Here are some points, each followed by its number:
0.1|-0.3|1.0|0.4|0.4|-0.5|0.6|1.1|0.2|1.2|2.1|-0.3|-0.5|0.2|-0.2|-2.3|1.2|1.0|-0.4|0.4|-1.2|-1.7|-1.3|0.2 0
0.1|0.5|-1.3|0.3|-0.5|1.5|-0.8|0.8|-1.9|-0.6|-1.3|0.4|1.7|-1.3|0.3|0.8|-0.9|-0.1|-0.1|1.5|-0.1|-0.3|0.5|-0.2 1
0.5|-0.3|-1.1|0.6|-0.2|1.8|-1.0|-1.3|1.5|0.8|-0.7|0.4|-0.3|0.7|0.5|-0.7|0.1|-1.3|0.3|-0.3|-0.1|-1.8|1.5|-0.5 2
0.4|1.2|-1.5|-1.9|-0.6|-1.6|-0.8|0.6|0.9|-0.2|1.8|-0.8|-0.5|-0.1|0.2|1.3|-0.3|0.1|1.1|-0.9|-0.4|1.5|0.1|0.5 3
-0.2|1.0|1.4|-2.2|-0.8|-0.5|-0.9|-0.1|-0.5|1.0|0.9|-0.4|1.0|1.2|0.7|-0.9|1.2|0.2|0.1|-0.6|-1.3|-0.7|0.4|-0.6 4
0.1|0.8|-0.4|1.2|-0.5|0.3|-1.7|-1.7|0.1|-0.1|1.5|-0.2|0.3|-2.1|0.0|0.6|-1.6|0.9|-0.4|-1.1|1.3|0.9|0.6|0.6 5
-0.6|-0.2|0.3|-0.4|0.6|-0.1|2.7|-0.5|-1.5|-0.5|1.5|-0.6|0.4|1.0|-1.1|-0.9|-0.1|-0.3|0.6|2.1|-0.2|0.4|0.2|-0.4 6
0.2|1.3|-0.4|-0.7|-0.4|-2.8|1.2|0.9|1.7|0.8|-1.2|-0.7|-0.3|-0.2|0.7|-0.1|-1.0|0.0|-0.3|-0.7|1.7|0.1|-0.5|0.0 7
-0.6|2.1|0.3|0.7|-1.7|-1.0|1.2|-0.5|-1.6|-1.1|2.2|0.7|-0.5|1.4|-0.6|-0.4|1.3|0.5|-0.2|-0.5|0.7|0.5|-0.4|-0.3 8
-0.1|-0.2|-0.5|-1.6|-2.7|0.4|1.2|-0.3|1.8|0.4|1.6|0.6|0.5|0.2|0.1|-0.5|-0.5|-0.5|-0.4|-0.1|0.8|0.0|-1.2|0.9 9
0.5|1.2|-0.1|-1.4|-0.1|1.0|0.8|-0.7|-1.5|0.2|1.0|0.1|0.0|2.8|0.2|-0.7|1.5|-0.6|0.0|0.4|-0.5|-0.6|-1.0|-0.6 10
0.0|-0.2|1.2|1.9|-1.1|-0.9|-1.1|0.7|-1.4|-1.0|0.2|0.6|0.9|0.2|-0.3|0.2|-1.1|-1.5|-0.7|0.4|1.4|-0.2|0.5|-0.2 11
0.8|0.1|0.2|-0.8|3.0|0.2|-0.4|-0.6|-1.7|-1.2|0.5|-0.1|-0.6|2.3|-0.2|-0.8|0.6|0.4|0.1|0.7|-0.4|-0.2|-0.6|-0.2 12
-0.4|1.4|0.0|-0.9|0.1|-0.9|1.1|0.6|1.0|0.4|0.1|-1.4|0.5|-1.0|0.4|1.1|0.1|-2.4|0.6|1.2|-0.7|-1.1|-0.1|0.6 13
1.1|0.9|-1.7|-0.9|2.0|0.6|-0.5|1.0|-1.9|-0.1|-0.2|-0.6|0.3|-0.6|0.5|0.1|0.3|0.8|-0.4|0.9|0.2|-1.0|-0.5|0.0 14
-0.4|2.2|-1.0|-2.5|-0.4|-1.0|1.0|1.2|0.2|0.8|-0.5|-0.6|-0.2|0.7|0.9|0.5|1.0|-1.1|0.0|0.2|0.2|0.4|-0.2|-0.5 15
-1.1|-0.7|1.6|-0.7|-0.8|1.9|0.2|0.4|-1.4|0.3|0.6|0.0|1.1|-0.7|-0.5|-1.1|1.8|0.3|0.7|-0.1|-0.6|-0.6|-0.3|0.2 16
1.1|0.5|-0.8|-2.2|1.9|-1.7|0.3|-0.6|0.3|-0.9|-0.6|0.0|1.0|-0.3|0.1|0.6|1.5|0.0|-0.5|-0.3|-1.1|0.3|0.6|0.3 17
0.4|1.0|0.0|-0.8|0.6|0.2|-0.4|0.6|-1.4|0.0|-0.1|0.9|1.7|-0.2|-0.8|-0.6|1.2|1.3|-0.6|-0.1|-1.3|-1.8|-0.1|0.3 18
0.6|2.5|-0.9|0.2|0.3|0.1|-1.4|-0.6|0.3|-1.1|-1.1|-1.2|-0.1|1.8|0.8|0.7|-1.2|0.1|-0.8|0.1|0.9|-0.9|0.7|-0.5 19
-1.1|-1.1|1.1|-0.1|0.9|-0.2|1.2|0.1|-2.3|1.7|-0.9|0.5|0.6|0.4|0.2|0.8|0.8|0.1|-0.1|-0.6|1.0|-1.6|-0.7|-0.2 20
0.4|-0.4|-0.1|0.1|0.3|-0.8|0.2|-1.3|1.1|0.3|0.7|0.5|-0.2|1.8|-0.1|-0.8|2.4|-1.6|0.0|1.5|-0.9|-1.0|-1.2|0.0 21
1.1|2.6|-0.7|0.7|-1.1|0.4|1.9|-0.1|-1.4|0.4|-0.4|-1.0|0.4|0.8|0.0|-1.8|1.3|0.0|-0.4|0.3|-0.8|0.0|-0.8|-0.1 22
New points follow, each followed by the numbers of its two nearest points above, looking only along the 5 directions in which the numbered points spread most, nearest first.
0.0|-0.6|-0.9|1.2|0.9|-0.7|-0.7|-1.5|1.2|1.5|-1.4|-0.6|0.5|-0.7|0.1|1.1|-0.9|-1.2|0.4|1.4|0.0|-0.8|1.4|-0.5 2 13
-0.8|-0.1|1.4|-1.7|-0.7|-0.3|-1.2|0.3|1.7|1.8|0.4|-0.4|0.2|-0.6|-0.6|1.1|-0.1|-0.8|-0.8|0.5|-0.4|1.4|0.4|0.1 13 9
0.1|-2.1|-1.8|-1.3|0.8|-0.1|0.8|1.4|0.8|0.0|-1.1|-0.5|0.8|-0.5|0.6|-0.9|-0.2|1.1|0.5|-0.4|-1.1|1.0|0.6|0.0 13 17
-0.1|0.5|-0.1|-0.8|-1.4|-0.5|1.1|-0.8|-0.4|-0.1|0.3|0.1|0.7|-0.1|0.0|0.5|1.0|-1.0|0.5|2.0|-2.7|0.0|0.5|0.7 4 0
0.0|3.0|0.2|-1.3|-1.7|-0.1|-0.3|1.5|-0.6|-0.3|2.1|0.6|-0.6|1.4|0.3|-1.1|0.1|-0.2|-0.7|-0.6|0.0|-0.8|-0.7|0.5 22 8
-0.3|2.5|-0.5|-1.5|-1.1|0.4|-0.8|0.3|-0.7|-0.6|-0.1|-0.5|-0.2|2.0|1.3|0.7|0.9|0.7|-0.5|0.0|-0.1|-0.3|-0.7|-0.5 22 17
1.1|0.4|-0.8|0.5|0.6|-0.8|-0.1|-0.2|-0.4|0.0|0.3|-1.2|-0.9|0.8|0.5|-0.9|0.8|-0.2|0.7|-0.6|-0.4|-2.5|1.5|0.5 4 22
-0.4|-0.4|-0.6|-0.1|2.4|0.0|0.1|-2.0|0.1|1.6|-0.3|0.5|0.1|-2.6|0.0|0.6|-0.9|0.9|0.3|-0.8|0.3|1.3|0.1|0.2 1 13
-0.8|1.2|-1.1|-0.7|-0.7|1.0|0.4|2.3|-0.7|-2.4|0.6|-0.2|-0.3|0.4|0.7|0.4|0.5|-0.4|-0.4|1.4|-0.3|0.1|-0.5|0.3 22 6
0.1|1.2|-0.6|0.7|-1.1|-1.5|1.2|1.8|0.1|-1.5|0.4|0.7|-0.7|1.1|0.4|-0.1|0.6|-0.4|-0.7|0.3|0.8|-0.1|-1.8|-0.2 22 8
0.0|0.0|0.1|0.2|2.0|0.2|0.3|-1.7|-0.3|0.4|-0.7|0.2|-0.1|-2.2|0.0|1.0|-1.8|1.7|0.5|-1.2|0.6|1.2|-0.6|0.3 1 11
0.1|-1.3|0.3|-0.2|0.5|1.2|-0.9|0.6|-0.6|0.7|-1.7|0.5|0.1|-1.7|0.1|1.1|-2.2|1.7|0.0|-1.8|0.3|1.6|0.5|-0.2 1 5
0.2|0.0|0.1|1.9|0.3|0.7|0.2|0.3|-1.9|-1.0|0.4|0.2|-0.4|-0.6|-0.9|-0.5|-0.7|1.7|1.2|0.3|-0.9|0.2|-0.8|0.3 11 18
0.7|-0.1|-1.0|0.4|1.7|-1.2|-1.0|0.6|1.5|-1.1|0.1|-0.8|0.5|-2.0|0.7|-1.5|1.0|-0.1|0.2|-0.1|0.3|-1.3|0.7|0.0 13 17
-0.2|0.8|-0.6|1.1|-0.4|-0.8|0.7|1.8|-0.2|0.3|-0.8|0.0|-0.2|0.4|0.8|-0.2|0.9|-0.6|-0.6|1.6|-0.9|-2.0|-1.4|0.5 4 18
0.1|0.2|1.0|-0.5|-1.1|0.1|2.4|-0.6|0.9|0.6|-0.6|-1.1|-0.9|0.1|0.5|-0.4|1.1|0.8|-1.6|1.0|1.0|-0.3|-0.8|-0.4 4 0
-0.8|0.2|-0.2|-1.3|0.7|-2.0|0.1|0.1|-0.5|-0.7|2.9|-0.5|0.5|-0.5|0.5|0.8|0.7|-1.1|0.6|1.4|0.9|-1.7|0.2|-0.2 4 13
-0.3|0.7|-0.8|-0.8|-0.8|2.1|1.2|1.7|-1.4|0.7|-1.0|-0.8|0.0|1.1|0.3|-0.7|0.7|0.0|0.4|1.1|-1.5|-1.3|0.6|-0.3 18 20
-0.1|0.6|-0.6|-0.8|-0.7|-0.4|1.3|-0.1|-1.3|-0.3|-0.6|-0.9|-0.6|1.4|-0.4|1.1|-0.9|-0.5|1.6|0.2|-0.4|0.2|1.7|0.4 22 3
-0.8|0.1|0.5|-0.9|-1.6|-1.5|1.8|0.6|0.7|0.4|1.3|0.0|-0.7|1.4|0.6|-0.2|1.4|-1.9|-1.0|0.3|0.4|0.4|0.0|-0.1 9 4
-1.1|0.3|1.2|-0.6|-1.1|0.7|-0.9|0.2|0.1|-0.5|0.5|1.9|0.4|-0.1|-0.2|0.9|-2.0|0.6|0.0|-0.7|-0.4|0.1|-1.0|1.1 11 5
0.4|-2.2|-0.5|0.5|0.4|0.8|0.8|0.6|-1.2|2.0|1.1|-1.2|-0.2|-0.8|0.2|-1.5|-0.8|-0.8|0.7|-0.2|-0.2|1.5|1.2|-0.5 20 16
0.4|0.3|-0.8|-0.1|0.5|0.8|0.6|0.9|-0.5|-0.9|1.4|-1.2|-0.3|-0.6|0.0|-1.4|-1.2|0.0|-0.6|0.2|0.0|1.4|2.3|-0.6 11 22
-0.2|-1.1|-0.3|0.5|1.9|-2.2|-1.8|1.4|0.3|-0.7|1.0|0.4|0.6|0.0|-0.3|2.0|-1.7|-0.2|-0.6|-0.7|-0.3|0.3|-0.2|1.0 1 5
-0.4|-0.4|1.9|-0.5|-0.4|1.1|-1.4|-0.7|0.8|-0.8|1.1|1.4|1.1|-1.3|-0.7|0.0|-0.2|-0.9|-0.9|0.4|0.2|-0.4|0.3|0.5 11 20
-0.4|0.2|-1.8|-0.8|1.8|-1.6|0.1|-0.9|2.2|0.2|0.6|-0.4|0.5|0.1|0.5|0.1|0.2|0.3|-0.6|0.0|0.8|-1.3|-0.5|0.6 13 15
-1.0|0.9|-0.6|0.2|-2.1|0.4|1.3|0.1|1.4|-2.9|0.3|0.0|-0.6|1.5|0.2|0.5|1.2|-0.7|0.0|0.6|-0.7|0.5|0.4|-0.2 22 9
0.3|0.1|0.2|0.8|-2.0|-1.1|-0.1|0.8|1.5|-0.4|0.2|-0.8|0.1|0.8|-0.3|-1.6|1.6|0.1|-0.9|0.5|-0.3|1.1|-1.5|0.9 9 4
0.6|1.1|-0.7|0.0|-0.1|-1.8|0.7|-1.0|1.1|-0.3|0.3|0.0|-0.5|0.3|-0.2|-0.7|1.4|1.1|0.5|-1.5|-1.7|-1.1|0.7|1.2 4 22
-0.1|-0.6|1.5|1.0|-2.1|-1.3|0.7|0.3|0.8|-2.2|0.5|1.1|0.3|0.1|0.7|-0.7|-0.5|-1.0|-0.4|-0.6|0.3|1.2|-0.8|0.1 9 11
0.1|0.1|-0.8|0.1|-0.6|-1.0|1.4|1.5|0.5|0.2|-1.0|-1.4|0.0|1.3|-0.3|-0.8|0.0|-0.3|1.0|2.4|0.0|-0.7|-1.1|-0.3 4 22
0.7|0.0|-1.1|-0.3|0.4|-0.1|2.0|-0.1|-1.3|-0.1|0.3|-1.4|-1.3|1.9|0.5|0.5|-0.3|0.0|0.2|0.2|-0.8|-0.5|1.4|-0.1 22 10
-0.8|-0.8|0.1|-1.2|0.5|0.0|0.5|2.7|0.3|-0.8|-0.1|0.3|0.2|0.2|-0.3|0.8|-0.5|-0.8|-1.6|1.0|-0.5|1.3|0.2|0.1 13 4
-0.8|1.2|0.4|0.8|1.4|-1.7|1.0|-0.1|-0.1|-2.0|-1.3|0.1|0.7|0.2|-0.6|0.9|-0.1|0.2|-0.2|0.9|1.9|-1.7|-0.3|-0.6 14 1
-0.3|-1.3|-0.3|0.7|-0.3|-0.5|-0.9|-0.2|1.9|1.7|-1.3|-0.3|-0.6|0.2|0.2|0.3|-1.4|-1.2|0.8|0.6|-0.4|-0.4|1.9|-0.2 2 13
-0.7|-1.0|0.6|1.2|1.8|-0.5|-1.9|-0.3|1.3|-1.5|-0.3|0.2|-0.3|-0.2|-1.0|0.5|-0.3|0.1|0.2|-0.2|0.0|2.8|-0.3|0.0 11 5
0.8|0.9|-0.5|0.3|-1.3|-0.7|-0.2|-0.8|1.0|1.2|2.6|0.9|-0.8|0.6|-0.6|-0.9|-0.5|-0.8|0.0|-0.5|-1.7|1.0|0.3|0.5 9 4
-0.4|0.2|-1.1|0.9|0.8|-1.3|-0.1|-0.2|2.3|-1.6|-0.5|-0.2|0.2|0.1|-0.2|2.0|0.1|-0.1|-1.6|0.4|0.2|0.2|0.4|-0.1 19 3
0.4|-1.5|0.0|0.7|2.1|0.3|-1.3|-0.3|1.4|1.6|-2.4|0.8|-0.2|-1.3|-0.5|0.7|-0.9|0.2|0.1|-1.8|0.3|0.6|0.1|0.2 1 2
-0.6|-2.2|-1.0|-0.7|0.9|0.6|0.6|2.4|1.6|0.6|0.9|-0.9|0.2|-0.3|0.1|-0.5|-0.9|-1.1|0.1|0.0|0.6|0.4|-0.5|0.1 13 4
1.1|0.5|0.3|-1.1|0.0|0.8|0.8|0.4|-1.2|2.5|-1.4|-1.0|-0.9|1.4|0.1|-0.6|1.5|0.5|-0.5|0.0|-0.4|-0.7|-0.3|-0.7 4 18
